Each named move below is a turn or a mirror, shown by a few rows before and after it. Which moves, in which order, take the first row of each later pair to the second? The first pair is answered.
rarar (before |-> after):
-5  3  1  -8  7  6  -11  5  4  -1  -7  3  -3  -6  -10  6  1  -7  3  -3  2  -3  -7  2  7  -6  -3  -5 |-> -8  4  3  -10  6  8  -9  4  5  -4  -8  7  0  -8  -11  1  4  -6  3  -5  4  -4  -7  0  6  -8  -6  -1
4  9  -15  -11  6  3  -13  16  7  17  -14  -9  -13  -9  -1  0  3  10  9  2  -10  -9  -5  3  -7  -11  2  -3 |-> 1  1  -4  -14  -1  11  2  22  11  11  -6  7  1  -13  -4  -10  13  5  10  -10  -6  0  -1  -4  -12  -15  -2  5
-1  -4  -8  4  13  20  9  4  0  9  -20  1  -10  -10  -11  2  -5  6  6  -5  -5  -2  -7  2  -17  2  0  3 |-> 0  -7  -7  4  13  18  10  3  1  5  -20  1  -10  -9  -11  3  -3  6  6  -5  -4  -1  -3  1  -16  3  1  3
-1  6  -4  -2  0  1  -6  1  -1  5  3  -1  -3  -4  4  4  -1  1  2  5  3  -3  -6  2  4  -1  -1  -6 |-> -2  -2  2  -2  1  5  1  5  0  0  4  9  5  -8  -1  -1  2  -1  -2  -3  4  3  -1  -3  2  -3  -3  0
ruf (before |-> after):
-6  -6  13  0  -3  -5  -1  4  10  -3  3  15  14  -16  -14  0  2  1  24  -15  5  9  -3  0  4  1  -4  2 |-> 4  -13  8  -11  -11  16  10  14  0  -9  -3  12  -10  -5  4  -5  2  0  -11  0  -6  10  -11  -1  -4  -11  -10  9
6  -16  1  -2  -3  24  14  -2  -12  2  0  2  -5  12  7  5  -2  11  -21  5  -3  -3  -10  -1  -11  -13  -13  14 |-> 0  2  -11  4  21  1  6  -26  7  12  -8  4  14  3  -2  10  -2  21  6  -8  5  -11  0  -1  -14  3  -6  1
12  -12  0  -5  8  3  12  1  -5  1  -3  -1  0  0  -1  -4  1  12  -2  -4  -3  3  -6  -7  -12  0  4  13 |-> 11  -8  -5  -4  11  -2  8  -3  -4  2  -2  -2  7  -3  -5  -3  1  15  6  -10  0  6  -4  -6  -8  5  3  12
sev (before |-> after):
-6  0  8  -5  -9  -5  5  -12  15  2  13  25  11  -10  -10  15  2  -6  -2  -18  7  -1  7  4  -13  -3  -4  -2 |-> 0  -11  15  -7  -9  -1  11  -2  5  -3  21  25  4  -11  -9  13  5  3  -3  -17  9  7  -1  -1  -12  -4  -2  13
14  14  -16  -6  20  -9  0  -11  7  8  -14  -2  -5  1  1  4  -4  7  -3  -4  -3  -11  -3  1  -3  2  -1  -5 |-> 4  12  -12  -1  13  -19  1  -13  12  9  -4  3  12  -5  -7  2  -1  2  11  -14  -3  -9  6  0  -2  7  -1  -8
-15  19  12  -6  9  -4  3  2  13  -10  -17  7  -2  -12  -19  4  -10  4  10  5  22  -5  -10  -3  -4  -12  -7  1 |-> -12  18  16  -6  9  -1  7  6  11  -15  -12  10  -1  -10  -24  1  -9  3  11  5  23  0  -12  -5  -5  -12  -7  7
-18  -2  -6  11  -19  0  -12  -3  -10  -2  14  -14  -8  12  4  3  -4  -5  1  20  -6  -9  6  9  15  -3  -3  -14 |-> -17  -5  -2  12  -20  -4  -11  -2  -9  -1  17  -12  -3  9  -2  -2  0  -5  4  22  -2  -10  7  8  12  -7  0  -14
Then:
Each pair is 2 to 3 moves apart.
-8  17  6  8  -3  -1  -21  8  6  2  0  -2  1  -6  -12  8  -8  -15  10  -5  7  -5  -18  12  35  -11  1  -2 |-> -4  9  0  2  4  7  4  -5  24  4  -12  21  19  -10  -10  -9  3  -18  -3  -25  2  0  -1  3  5  -20  -4  5 => ruf ruf rarar
-13  17  -8  8  -3  -16  -21  -7  4  9  -4  -2  6  -4  -13  9  -9  -8  23  5  5  -14  9  7  18  13  10  -30 |-> 5  4  -3  1  3  -8  -22  10  -19  4  4  -20  -19  2  -10  10  -14  7  13  21  5  -7  -14  -1  25  17  15  -7 => rarar sev rarar
5  1  1  -3  -2  -4  13  -7  8  4  11  10  9  -5  -7  -2  10  -9  -2  -1  4  8  4  -2  -5  3  -4  13 |-> 1  5  -1  2  -3  -13  10  -10  8  5  12  6  14  -4  -8  0  6  -10  2  3  4  9  5  -1  0  7  -2  9 => rarar sev rarar
-22  -7  7  -5  -32  -15  -9  -3  -16  -2  9  -8  -11  14  -4  8  -23  -16  -17  15  -10  -12  3  8  18  10  8  -21 |-> -12  -18  17  -4  -33  -12  -6  10  -27  -6  16  -10  -14  12  -2  6  -20  -8  -13  12  -8  -2  -4  3  20  6  9  -9 => sev sev sev
-2  -7  3  8  -9  2  12  -9  2  2  6  9  15  6  6  -12  4  -12  -13  -8  -10  4  22  -1  -9  2  -5  1 |-> 1  -6  10  15  -10  -9  -6  4  -12  2  21  -10  5  6  -2  -2  -3  1  6  5  -1  5  7  1  15  10  4  2 => rarar ruf sev
2  -18  3  10  6  -11  7  -4  -19  0  25  -16  -10  23  19  -3  -7  2  3  16  5  -4  3  -16  -13  18  12  11 |-> 0  -24  9  7  1  -1  19  -1  -8  -5  16  4  3  19  17  -12  -1  -5  -7  3  4  5  13  -20  -29  6  6  21 => sev rarar
11  -3  8  8  11  -28  4  -13  6  3  0  11  -6  1  -7  -4  -3  15  7  -6  9  10  19  -9  -6  14  9  11 |-> 19  1  -1  4  6  -23  -4  -2  -11  2  -2  -4  -31  10  4  5  -10  14  -2  12  0  4  7  -3  1  14  14  7 => ruf rarar ruf
-4  -7  -7  1  7  -25  -12  -9  -13  0  12  -11  9  6  3  11  -4  0  4  1  2  4  6  11  7  17  12  -6 |-> 8  -18  -9  -11  17  -9  11  -6  -13  -2  -1  -1  3  5  14  -1  2  7  -14  -7  -1  9  0  1  -14  10  7  10 => rarar sev ruf
6  -17  4  3  -4  -3  7  -4  4  4  3  14  22  -3  -1  -4  21  3  18  -14  16  4  11  -2  -8  -2  -3  5 |-> 5  -15  1  5  -4  -12  0  -8  -1  5  8  8  23  -1  -3  -2  19  5  25  -12  18  5  13  -1  -3  2  4  1 => rarar sev rarar
3  -1  -3  7  8  -14  -8  0  -9  10  10  -5  8  1  -7  -1  -1  15  19  0  9  2  -2  -1  -5  14  6  -9 |-> -1  8  -13  3  11  -8  -14  -7  -3  15  -4  -9  -1  2  1  4  -4  10  11  5  3  -6  -1  2  -4  12  4  -16 => ruf sev ruf
-1  -4  -6  -4  18  -9  -21  -7  -5  8  4  -22  -15  0  9  10  -6  -6  3  23  8  -1  10  8  4  16  -1  -8 |-> 0  -6  -10  -5  14  -2  -15  -9  -3  6  1  -19  -12  5  19  6  -4  -13  -8  26  2  -3  16  8  -1  13  -3  -8 => sev ruf ruf
1  2  -29  14  -8  -26  -11  -16  10  -6  -1  -9  28  3  11  2  2  3  10  6  -4  -17  30  -4  -14  14  -3  -34 |-> 14  -31  -5  8  -33  0  11  14  -18  -23  23  -7  16  12  19  -13  10  4  -12  13  -9  7  12  -14  -18  4  -6  -5 => sev ruf
18  -6  -12  -1  -17  1  -3  1  -8  0  2  -1  -8  8  3  1  1  2  -13  6  3  6  -13  5  1  2  5  -4 |-> 6  4  -16  5  -13  -13  -11  -8  1  3  0  0  5  3  -7  1  0  1  1  1  5  -1  -4  8  3  7  6  -19 => sev ruf
0  13  -8  5  3  -3  -7  -16  -7  -7  -1  -6  -9  -1  20  -5  -4  -9  -11  -3  0  -8  18  14  6  12  0  -17 |-> 4  -6  13  5  -4  5  -7  5  -24  -15  19  -11  -11  -4  10  -10  -1  5  1  -1  6  4  -1  8  15  10  3  4 => ruf sev sev
-3  -3  -2  -6  3  7  8  -4  6  -3  -8  -2  2  -6  7  -5  5  2  -7  -9  3  7  2  1  -8  -6  0  7 |-> -9  0  -1  1  1  -8  0  -9  7  0  0  -4  11  -4  0  -1  4  -1  9  -8  4  3  8  3  -3  -1  5  0 => rarar sev sev
10  1  -19  -10  -3  -1  -1  -6  -7  9  -16  9  5  2  9  1  1  -7  -18  -3  -13  7  -1  -11  -3  -1  -3  11 |-> 1  8  -24  -2  -6  -15  -12  -11  -6  13  -11  0  9  2  4  6  -2  -10  -6  2  -14  -1  5  -3  6  9  1  -1 => sev sev rarar
-15  -1  14  7  -12  -1  6  -3  -6  -11  13  10  19  1  -3  -7  2  -8  7  -10  -7  1  15  0  -4  0  -4  -1 |-> -5  8  1  4  -3  -1  -6  3  -24  -8  13  -14  -17  14  7  3  -6  7  1  14  -8  -8  -2  4  6  4  2  -3 => sev rarar
3  13  -11  -1  12  2  -11  -6  1  10  -5  -9  -12  4  5  5  -5  6  0  7  -5  -8  2  0  -2  6  4  -6 |-> -7  -4  13  4  -17  10  2  10  -1  -2  11  10  8  0  0  -9  1  -10  0  -5  -2  7  6  -5  -7  -5  -4  8 => sev rarar ruf
9  0  -6  2  -15  14  -1  0  -18  1  10  -14  -15  16  16  -1  -3  -4  -14  18  -9  -8  -1  2  5  5  0  4 |-> 2  -11  11  7  -16  10  16  -1  -3  -3  13  9  21  4  1  -16  10  -5  -2  -11  -5  5  12  -9  -8  0  -4  16 => ruf rarar ruf
-6  8  -4  -3  -3  -9  -9  -10  2  2  -7  -5  -8  -4  0  9  -5  -1  -1  7  7  -10  -3  1  10  -5  -5  -14 |-> -5  0  -2  -2  -2  -4  6  -12  10  1  -9  16  5  -8  -2  -4  2  -3  -5  -8  5  -1  3  -6  -5  -7  -11  -4 => rarar ruf ruf
